[  3   6   1   6   2   6   0   4   3  -1   0   6   3  -1  12  -3  -3   0
  -1  12  12  -4 -26 -10 -17   5  -4   9  -2] -> Deve
[ 26  27   6 -36   8  27   1  13  15  -6 -10  -5  10  20  47 -21  13   7
   6  18 -59 -11  -3   9  86  20   2 -12  15] -> nopul
[ 21 -64  25 -29   6  27 -37   3  31  -1  10   7   9  50 -29  -5 -25  23
  -5 -38  17 -11 -37 -10 -17  21  27 -18  24] -> Deg
[ 25   9  44  27 -13  22  -5 -24  -6   5   9 -12   9 -10   0   8  27 -21
  24   5  -4  46   8   5  11 -77  17 -14 -24] -> Rovir
[ -1 -67 -21 -70  29   4  16  24  -6  -8  -4 -20 -10  59  10  -5 -36  10
 -30 -46 -22   6   6 -17 -37 -30 -12   8  15] -> dugom
[ -19   35  -28   44  -11  -18  -14    4   15    2   20   29    2 -100
  -50   -8    0   11    3   31   26  -54  -16  -31   16  103   -9    6
   10] -> raro
[ 10  11   1  18  12  -9   1  -9  12  -1  10  -4  -3  -7   0   7 -17   4
   7   7   4 -10  -8  -4 -14   5   4   1  -2] -> Fid
[ -9  33 -13  11   3  -5  28  -2  -5   1  -1   2  -2 -23   8  13  28 -10
  -1  10  -5   9  15   0  13  -7 -20   8  -3] -> dosu
[  6  31   2  32  23 -13   0 -15  26  -2  -1 -14  -1 -20   3  13 -30   9
  12  13   5 -17 -21   6 -23  12  13   0  -8] -> Fozi
[  3   6   1   6   2   6   0   4   3  -5   0   6   3  -1  12  -2   0   2
   1   5 -13   2   6   2  14   4   1  -3   0] -> dipas
[ -8   4   3  31   0  -3  -6   5  -3 -15   7  16   4  -9   3   9  -5   2
  -4  -2  -2  12  34   1  -4  -4   1  -6  -8] -> sud
[ 19   2   1  19  10  19  -2 -11  14  -2  10  -3  -3 -10   0   8 -13   3
   8  10   4 -10  -5 -14  -7  -1   2   2   2] -> vuri
all Fozi: [13] -> 15 19 26
all Deve: [-1] -> 9 13 18
all vuri: [19] -> 0 3 5
asked: [ 19   2   1  19  10  19  -2 -11  14  -2  10  -3  -3 -10   0   8 -13   3
   8  10   4 -10  -5 -14  -7  -1   2   2   2] -> vuri
all Rovir: [5] -> 9 19 23
then: [  0   8 -13   3   8  10] -> [  4 -10  -5]

[-24   7  37  12  18 -45 -55  41 -61] : dasa
[-51 -27  -2  28  21 -41 102 -21  23] : Sak
[-18  37  38 -57 -36  -2 -40   5   4] : Nito
[  7  37  14  18  23 -75 -26 -18   6] : Veso
[ 43 -50   3 -11 -97 -55 -28 -10  13] : Mil
[-18  46  38 -57 -36  -2 -40   5   4] : gafe
all Veso: [6] -> 8
then: [ 7 37 12 18] -> [-45 -55  41]

[-36   8  -5 -29 -54 -12  23  13  50 -59  20  27 -15  79 -17  -9   2  10
 -62   8   9 -24  12  -9 -23 -30   5   8  10 -38   5]  dusa
[ -1  53 -33 -25  27  12 -30  13 -31  -9  58  24  24  40  71  13   2 -33
   7  15  -5   8   8  -9 -22 -59   1 -25 -33   1  14]  numo
[ -2 -64  65   8  -2 -18  -2  18  10  -1  24  24   3   3  53 -22   2   2
   0   8   8   2  -2   8  20 -30   1 -20  21 -10 -36]  Zibil
[ 13 -31  -9  58  24  25   9 -83 -25 -24  20  18   4 -23  17  -2 -18 -38
  20 -16 -30 -12  34 -45  40 -44 -17 -18  29 -10  38]  Zozi
[-20 -64  65   8 -23 -18  -2  18  10  -1  24  24   3   3  53 -33  60   2
 -33   8  -5 -29 -54 -12  23  44 -25  36  21  13  14]  veb
[ -8  -6 -58 -26  23  55  -2  13 -21  -9  25  24  37  54  18  -9   2  20
  35  25 -55 -12   8  18  20 -30  42 -16  33 -10  25]  namu
[-10   6 -29 -21  14  13  -6  13 -62 -10  -4  24  17  -4   3  41   8   1
 -15 -10 -25  42 -12 -13 -10 -49  30  14  21 -52  20]  veleg
[-42   6 -29 -21  14  13  -6  13 -62 -10  -4  24  17  -4   3  41   8   1
 -15  -1 -25  42 -12 -13  23 -32  30  14  21  33  20]  bon
all veleg: [-10] -> 0 9 19 24
asked: [-42   6 -29 -21  14  13  -6  13 -62 -10  -4  24  17  -4   3  41   8   1
 -15  -1 -25  42 -12 -13  23 -32  30  14  21  33  20] -> bon
then: [-33   8  -5 -29 -54 -12  23] -> [ 44 -25  36]
all Zibil: [-2] -> 0 4 6 22
all numo: [-33] -> 2 17 28
then: [ 13 -31  -9  58  24  24] -> [40 71 13]

[-28  15  15 -28 -28 -17  -5  15  15 -28] = lorud
[-23  11 -14  -2 -12 -13  -1  -3  13 -15] = bisul
[ 38  -3  -6 -13   9 -25   5 -16  -3 -32] = Bel
[-24  -1  16  -8  -7  17  11 -33  -4   3] = zom
[-23  11 -14 -12  -2 -13  -1  -3  13 -15] = nitu
[ -3  10  34  32 -34  16  -7   4 -13  -3] = gume
all lorud: [15] -> 1 2 7 8
all bisul: [-2] -> 3
then: [ -3  10  34  32 -34] -> [16 -7  4]
then: [-14  -2 -12] -> [-13  -1  -3]

[ 19 -18  -7  -7  19  58  -7  19 -25  19] = niduf
[-18  -7 -16  43  58 -20 -19  50 -10  -5] = ruk
[-6 10 25 10  4 -5 24  6 -8 -6] = Vuna
all Vuna: [10] -> 1 3
all Vuna: [-6] -> 0 9
then: [58 -7] -> [ 19 -25  19]
all niduf: [-7] -> 2 3 6
then: [-18  -7  -7  19  58  -7] -> [ 19 -25  19]
then: [ -7 -16  43  58] -> [-20 -19  50]

[ 22  32  15  36  34 -14  -2 -17 -78  64 -47  61  43   2  11] : Nat
[-26 -23  88 -17  88 -14  88  36  12  11 -21 -42  -2  67 -34] : Vub
[-23  36 -25  34  11  12 -14 -17  88 -26  -2 -24  -2  67 -34] : kap
all Vub: [-26] -> 0
all Vub: [12] -> 8
then: [-26 -23  88 -17  88 -14  88  36  12] -> [ 11 -21 -42]
then: [-25  34  11  12 -14] -> [-17  88 -26]
then: [-26 -23  88 -17  88 -14  88  36  12  11 -21] -> [-42  -2  67]
then: [ 12 -14 -17  88 -26  -2] -> [-24  -2  67]
then: [-17  88 -14  88  36] -> [ 12  11 -21]

[ 29 -20 -28  12 -22 -27  -7  19  26  -2 -15   3  -2 -36   3  15   3   4
  -3  28  44  34 -22 -15   3   2  52  15 -15  26 -17] -> fuva
[ -8  -1  -2   7 -23 -26  23  17  -7 -18  -7  18  23 -46 -14  12  -3 -25
   3  20  55  -7   4   7  14  14  24   4 -34  13 -19] -> kavof
[ 26 -32  17  -8 -34 -16 -44  27  43 -54 -13  -3   1 -47  19  16 -65   2
 -16  -1  25  -6 -46  -7 -17  27  77 -10 -14   9 -53] -> leb
[ 13 -13 -21  36 -31 -17   9  13  -2 -11 -18   5  -6 -49 -40  19   4   3
  13  51  89  26   5  -7   5 -23  14  46 -18  16   9] -> mudu
[  5  -8  -6  13 -49 -26  18  23   4  -6 -24  11  20 -23  -8  23  -2 -47
   0  28  50 -18   3   6  10  -3  16   0 -49  19 -15] -> gevor
[ -8  29  -6  -9  -6 -12  18 -18  -2   6 -13  44  22 -44  -5  -1  -4  -1
   8  -2  36  31  -9  25  24  37  36   2 -58  16 -17] -> lavil
[ 11  10  -4  13 -43 -26   4  30 -23  -6 -47  29   8 -36 -21   6 -12 -16
  11  18  22   5  18   7 -12  43  38 -23 -34   1   1] -> muna
then: [-21   6 -12 -16] -> [11 18 22]
all fuva: [-15] -> 10 23 28

